Turns, then the turns between two rows, first turn first; the first pair answered
turn madut:
[ -1   7   0   2  -4  -4   2  -6   7  -2  -1   0 -22   8   1   5] |-> [ -5   7   1   3  -7  -5   0 -12   7   3  -2  -5 -14   9   8   6]
[ 1 -1 -1 -2 -1 12 -4  3 -5  5 -9  2 13 -8  4 -2] |-> [  3  -2  -1  -2   1  13  -2   5  -6   2  -6   3  10 -10   0  -5]
[ -3  -1  -7  -1  -8   3   8  -8  -7  -4   9   7  -6 -11   3  -7] |-> [ -1  -1  -8  -2  -5   1   7  -4  -6  -4   5  10 -13  -9   0  -5]
turn Nati:
[ 11  -7  -8   0   3   6  -4  -3  -8 -13   1   1  12 -13  -5 -15] |-> [ -5  -1   8   6   2  -8   1 -20  -2  -7  18  -6  11   2   3   2]
[-6  2  2 -2 -7  3  7  1  4  3  3  0  0  6  1  3] |-> [ 0  1 -1 -3 -2  4  5  6  2 -2  0  4 -6  4 -6  1]
[  2  -5   1  -4   7  -8  -6  -9   3   5 -12   2  -5  -2   2   3] |-> [  2  -5  -1  -5   2  -4  -7  -7   2   7 -14   1   3  -6   4  -1]
[-9  5  0  2 -8 -7 -1  3  4 16 -2  3 20 -4 18  1] |-> [  2   4   2   2  12 -20   0   8   3   4  -3  13 -14   4  -1  13]
turn zaki:
[  4  -3   4  -2   2   6   9  10  -7 -11   9   9  -4  -7 -15 -12] |-> [  8  -2 -10  -7   7   0  -2  11  -8  -3 -17  11  -6 -10 -10  -3]
[-8 -4 -8 -8  6  1 -2 12  1  3 -9 -6 -5 -3 -3  6] |-> [-13  -4   0  -6   1   7   7  13   3  -1   7  -9  -4   0  -4   1]
[ 12  -1  -7  -6  -9  17   0   7  -1 -12  -4   4  17 -17   0  -7] |-> [ 14  -1  -7  -4  -7  15   0   5  -2 -15  -3   5  17 -17  -3  -8]
turn Nol:
[  4  -6   2   7  -1 -11   6  -1   7  -3   9   4  -1  -1  -4   2] |-> [-2 -4  0  5 -6 -9  4 -4  8  3  6  1  9 -2  4  2]
[ -9  -4  -7   5 -13   8   6 -12   1   6  10  -2   6   2   6  -4] |-> [  0  -7 -12   2 -12  14   6   0  -1   1   5   3   2  -4  -2 -13]
[ 10  -5  -2  -4   1  -2  -4  -2 -11  -6   5   1   9 -11  -3 -16] |-> [  7  -5   4  -1   6 -10  -2  -6  -9  -8  13   0   3  -6  -6 -10]
Now pairs of rows:
Each pair is two turns apart.
[-8 -3 10  4 -6 -3 12 -3  5 -9 23 -3 -2  5 -2  6] |-> [  9  -5 -16  -6   1   3  -3  16  -1  -8 -15   7  -4  -8  -6  -1] : Nati, zaki
[  0  -2 -12 -14  -8   8 -15  -7  -1   9   0  -3  19  -1   7   4] |-> [  4  -3 -12 -18  -9  21  -7  10  -1   2  -1   5   7   0  -4  -4] : Nol, zaki
[ 10  -6   0  -2   8  -5  -2  -1  -2 -12  -7  10 -18   6 -13  15] |-> [  0  -1  -7  -4  -3  -4 -10  -7  -1   6 -22   1   3   5  10  21] : madut, Nol
[  2   5  -6  -4   4   5   4  10   1  -2  -9   8 -10  -2  -6   0] |-> [ 2  1  5  6  2 -1  7 -7 -3 -9 16 -1  3 -5 -6 -4] : Nati, zaki
[  1   0  -2   8  -2   8   2   1  -2  -4  -6   0   1  -6   2 -10] |-> [ 1  2  3 11  6 -5 -1 -9 -1 -2 -2 -1 -7  0  0  3] : Nati, zaki
[-8  7 14  3  8 -4 -2  1  1 -3  8  5 -7  8  7 14] |-> [  2   4  -4  -4   7   7 -10  12  -3  -3 -16   9   0  -5   7   2] : Nati, madut
[ -4 -11   9   1   1   4  -2  -7  -6   6   8  -2   1   9   0   8] |-> [  0 -11  -1  -5  -1  12  -4   7  -7   6  -8   3  -2   4  -2   3] : Nati, zaki
[  7  -4 -10   4  -3   9  -7   2  -9   4 -13  -6  15 -15   3 -13] |-> [-10   2  12  12   1  -9   3 -17  -1   7  13 -11   3   5   8   8] : madut, Nati
[  2  -4  16  11  11 -12  -8 -23   1  -2  20  -5  11   5   5  -3] |-> [ 12  -8   7   5   2  12  -4  -3  -2 -10  13   0  19  -7  -4 -29] : Nol, madut
[  8  -3 -13  -8   9  13  -6  15  -7   2  -1   7  -4  -3  -6  -9] |-> [  4  -2  -4  -5  15   1  -3   8  -3   0   7   6 -19   8  -9   5] : Nati, Nati
[  6  -5   3   5   7  -3   3  -1  -6  -6   6   0 -14   6  -9  -2] |-> [-10   1   3   2  -8   8   9   7   1   5   3  -1  -8  12   2  -1] : zaki, zaki
[-11   3  -1  -1  -5  -1   3  -8   1   9  -2 -10  16   1  16  -1] |-> [-14   4   9   1   0  -7   9  -7   5   6   9  -7   0  11   8   7] : Nol, Nati
[ 11  -2 -14 -19   3  10  -3  11  -4   0 -19   6   3 -12   0  -4] |-> [-14   3  16 -10  -3   4  18  -1   7   1  19   0  -5  10   2  10] : zaki, Nati
[ 13  -2   8   5  15 -14  -4 -10  -7 -17  13   0 -10   2 -12   4] |-> [ -3   4   2   3   2 -16 -12 -19  -2   7  -4  -9  12   6  16  14] : madut, Nol
[ -4  -7  -9  -4   3   2   0  -6  -1  15 -11   2 -11   4  14   6] |-> [  0  -9  -5  -3  11  -4   2  -7  -4   6  -4   4 -22   5   4   6] : madut, Nati
[ 11  -1 -19  -2 -11   9  -8   7  -3  -5 -17  -1   0 -10  -5 -12] |-> [ -3   2   2   8  -1 -17  -4 -20   2  -2  10 -11  -9   8   0  14] : Nol, Nol
[  3  -3  -8  -3  -3   7  -3  10   1   0  -5   2   2 -10  -3  -7] |-> [-6  0 -4 -2 -9  9 -1  7  4  6 -2 -2  7 -5  6 -4] : Nati, Nol
[-17   4  -4  -5 -11   8   3  -3   6  18 -10  -1  11   6  12   6] |-> [ -6   1   9  -2   7  -1  11   0   5  -2   9   8 -21  14 -15   8] : madut, Nati
[ -3  -1  12  11  13 -10  -8 -18 -12  -9   0   1 -10   1  -9   5] |-> [ -6  -1  13  11  10 -11  -9 -23 -12  -5   0  -2  -3   0  -3   7] : madut, madut
[  4  -8  -7   9   3  -1  -5   3   2  -5   8  -4 -18  -2  -8  -5] |-> [ -4  -5  -1  11   0  -5  -3  -6   4   0  15  -9 -15   2  -1   1] : Nati, Nati
[  1   4  -3  -4   2   1   1  10   2   2 -11  10  -9   4   1   3] |-> [  0   2  -6  -5  -5   6   0   9   1   4 -14   5   4  -1   6  -3] : Nol, Nati
[-3  0 -7 -5 -7  5 -3  4  2  8 -8  0  5 -2  7 -1] |-> [  0  -2  -4  -3  -7  10   1   7   1   1   0   1   5  -6  -1 -10] : madut, madut
[ 16  -8   3   5   7   0  -3  -7  -7 -17  14  -3   4 -11 -15 -14] |-> [ 11  -4 -10   1   8 -11 -19 -14  -6   2 -12  -7  12 -11   4   1] : Nati, zaki
[  4   0 -11  -4  -5  13  -1  11   4   0 -10   4   3  -4  -4  -9] |-> [  6   1  -8  -4   5   4   1  10   4  -5  -6   8 -14   3 -12   0] : Nati, Nati
[ 5 -2 -3 -2 -1 -1 -4 -4 -2  0 -2 -4  9 -3  7  0] |-> [10 -4 -3 -2  2  2 -1  2 -3 -7  1  1  2 -4 -2 -5] : madut, madut
[-17  -8   6   5 -13  20   1   4  11  -3   4  -5  -3  -5   8 -18] |-> [-16  -9  14  10  -4   9   5  -1  12  -9  16  -4 -19   2  -1 -10] : Nol, Nol
[ -2  -5 -13   0  24  -5  -8  21 -11  -7  -4   8  -2  -9  -5  -1] |-> [-13  -6   0  10  14  -7  -4   1 -10  -5  21  -6  20  -9   5  -3] : Nati, zaki
[  8  -7   3  -6   0   5   4  14  -4  -5  -3  14 -16 -12 -12 -12] |-> [-11   0   1  -6 -14   3  -3   0   1  18 -12   1   9  -8  17   1] : madut, Nati
[ 23 -14 -10  13   1  -7 -19   3 -10  -7  -5  -2  12 -10   3  -8] |-> [ -2  -2  10  15   3 -20  -5   0   5   5   7   1 -14  20  11  22] : zaki, Nati
[ -8   1   9   0 -10   7   6  -5   5  -3  15  -1  17   3   9  -9] |-> [-5  1 13  1 -4  4 11 -2  6 -9 22  3  4  7  0 -7] : madut, Nol
[-7  0  0  4 -4  9  3  4  9  6  7  3  1  0  6  4] |-> [ 5 -3 -7  2  7  0 -7  0  5  4 -4  5 -4 -3  2  8] : zaki, zaki
[  7  -1  -4  -6   7  -7  -1   1   1   0  -3  -1   5 -10  -3  -9] |-> [-2  4 -3 -8  3 -8  0  2  5 10 -8 -1  4 -4  5 -1] : Nol, zaki
[  4   0   3   1  10  -5  -1   2  -2  -7   5   0 -12   1 -14   3] |-> [  9  -1  -6  -2   8  -1  -7   5  -4  -5  -8   1  -6  -6 -11  -1] : Nol, Nati
[ 17   0   2  -8   4   5   5  22  -3   2  -4  18 -17  -2 -16  -2] |-> [ 12  -1   4  -8 -10  18   8  23  -3   4   3  12   4 -10 -10 -16] : Nati, Nol
[-7 -2  3  1  1  9  5  6  2  0 -1  0 -1  5  3 -7] |-> [-5 -3  6  5  7 -1  1 -6 -1 -1  6 -3 -1  5  2  0] : zaki, Nol
[ 8  2 -7 -4  1  4  3  2  1 -7  8  2 -2 -5 -5 -2] |-> [ 8  3 -8 -1  5 -4 -4 -6  0 -4  6 -1  2 -6 -1  3] : Nati, zaki
[ -7   5   6  -3   6   2  -2   2  13   4   9   8 -12  14 -10   5] |-> [-9  6 -5 -6 -6 15 -6 10 13 10 -6  7  5  5  0 -5] : Nol, Nol
[-11   5  -5  -4   2  11   9  20   4  13 -13   3  -3   0  17   4] |-> [-18   7   3   0   0   7  11   9   6  15   0  -3   4   3  23   9] : Nati, madut
[ -7   3  -3  -1  -5  -1   1   1   3  10 -14   2   5   4  10   2] |-> [-8  3  1  2 -4 -6  2 -6  2 11 -8 -1  4  7 10  6] : Nati, madut
[  5   2   3  -1  14  -6   1   3  -2  -7   5   9 -12   6 -10   3] |-> [-13   8   4  -3   1  -2   4   4   6   7   0   5  -3  14   7  11] : madut, zaki
[-13   3   9  -2  -9  -2   3  -8   7   4   5  -5   3  11   9   9] |-> [ -4  -1  -2  -6 -13  16   4  10   3  -1  -4   1   8  -2   3 -10] : Nol, madut
[ 10 -11   2   6   3   3   6   1  -4   6   6   2  -7  -2   4  -6] |-> [ 5 -8  4  6  4 -3  5 -3 -3 11  3  0 -7  3  9  2] : madut, Nol
[ -3   0  10   6  -5  -3  -3 -10 -12  -3  -2  -6  12  -2  -5   2] |-> [  4  -2   9   4   2  -2   0  -3 -14  -9  -4   1  -3  -1 -16   0] : madut, madut
[ -1   3   5  -2   6  -6   0  -1   0   0   4   3 -15   9  -4   8] |-> [  8  -2   0  -3   6   0  -1   3  -4  -7   4   5 -12   0 -10  -3] : Nati, Nol
[-3  2  5 -1  3 -5 -4  3  4  1  0  3 -9  9  2  1] |-> [ 2  0  2 -1  4 -1 -5  7  1 -4  0  5 -9  5 -3 -6] : Nati, Nol
[-14   4  19   4  -9   3  13  -2   7  -2  22   2  -3  15  -1   5] |-> [ -3   2   2  -4 -16  23  10  18   3  -6   4  10   5   0  -4 -15] : Nol, Nol
[-2 -1 -2  7  8  2  1 -4  2 -7 11  2  4 -1 -4 -2] |-> [-8  0 -2  6  8  0  0 -8  4 -1  8  0  5  3  2  5] : madut, Nol
[ -4   9   8   3  -1 -13  -5  -9   4   3   3   1  -6   9   3  10] |-> [-3  6 14  6 -5 -6  1 -9  3 -4 16 -1  1  4 -2 -2] : madut, madut
[ -1  -1  14   1  -7   8  11   8  -5 -10  20   0   0  -3 -13 -15] |-> [  6   0   5   2  12 -24 -10 -13  -9  -2   0  -3  -7   1  -7  12] : zaki, Nol
[  3   2  -9  -6   9  -3  -3   2   2   5  -5   6 -10   0   0   2] |-> [  5   1 -11  -5   6   4  -2   6   0   2  -4   6  -6  -6  -2  -6] : Nati, Nol
[ -2   4  -2   1   8 -16  -6  -7   0   2  -3  -2  -3   6   3  12] |-> [  4   3  -9  -4   6  -2  -1  12  -1  -3 -11   7 -11   2  -6   0] : zaki, Nati
[  1  -3  -8   1  -1  -8 -19 -16  -3  10 -14  -7  24  -8  15   5] |-> [ 15  -7 -16  -4   4   1 -20   0  -7   0 -23   2  12 -16  -1  -7] : Nol, madut
[  6  10   0  17  -3   3   0 -10  -9   7  12  -9 -21   5  -7  15] |-> [  8   9 -14  11 -15  22  -5   4 -10  13  -8  -7  -5  -7   1   0] : Nol, Nol
[-16   9  13   3 -11  -5   7  -5   7  -2  17  -5   1  10   6   3] |-> [-10   6   3   0 -19   9   3   1   3  -2   7  -5  18  -2  10 -12] : Nati, Nati
[-16   6  10  -1 -11  -6   9   0   7   5  10  -6  -3   4   9  10] |-> [-11   3   1  -4 -19   5   6   6   4   6   1  -7  12  -6  11  -3] : Nati, Nati
[  4   6  -9   0   8  -8  -8   7   2  -1 -16   1 -17   4  -8  14] |-> [ -3   3  -9   1 -13  12  -6   4   0   1  -5 -10  21  -9   6  -8] : Nati, madut
[  9 -17   7   2  -7  -3  12 -18   3   0  15 -11  10   3   2   4] |-> [ 15 -14 -13 -10  -4   0   2   3   3  10 -23  -2  -3   2   5  10] : Nati, zaki
[ 18  -2 -11  -5   7   1   1  19   1  -4  -9  14 -13  -4 -11  -4] |-> [ 12  -6   7   8   2  -7   1 -12  -3  -8  27  -4  13  -6  -2  -6] : Nati, zaki
[  0  -1  -3   8   4 -15 -13 -22  -2   9  -8  -8  16   6   7  17] |-> [ -6  -4  12  12 -10   8   8 -12   0  -5  22  -8  21   5  -2  -7] : zaki, madut
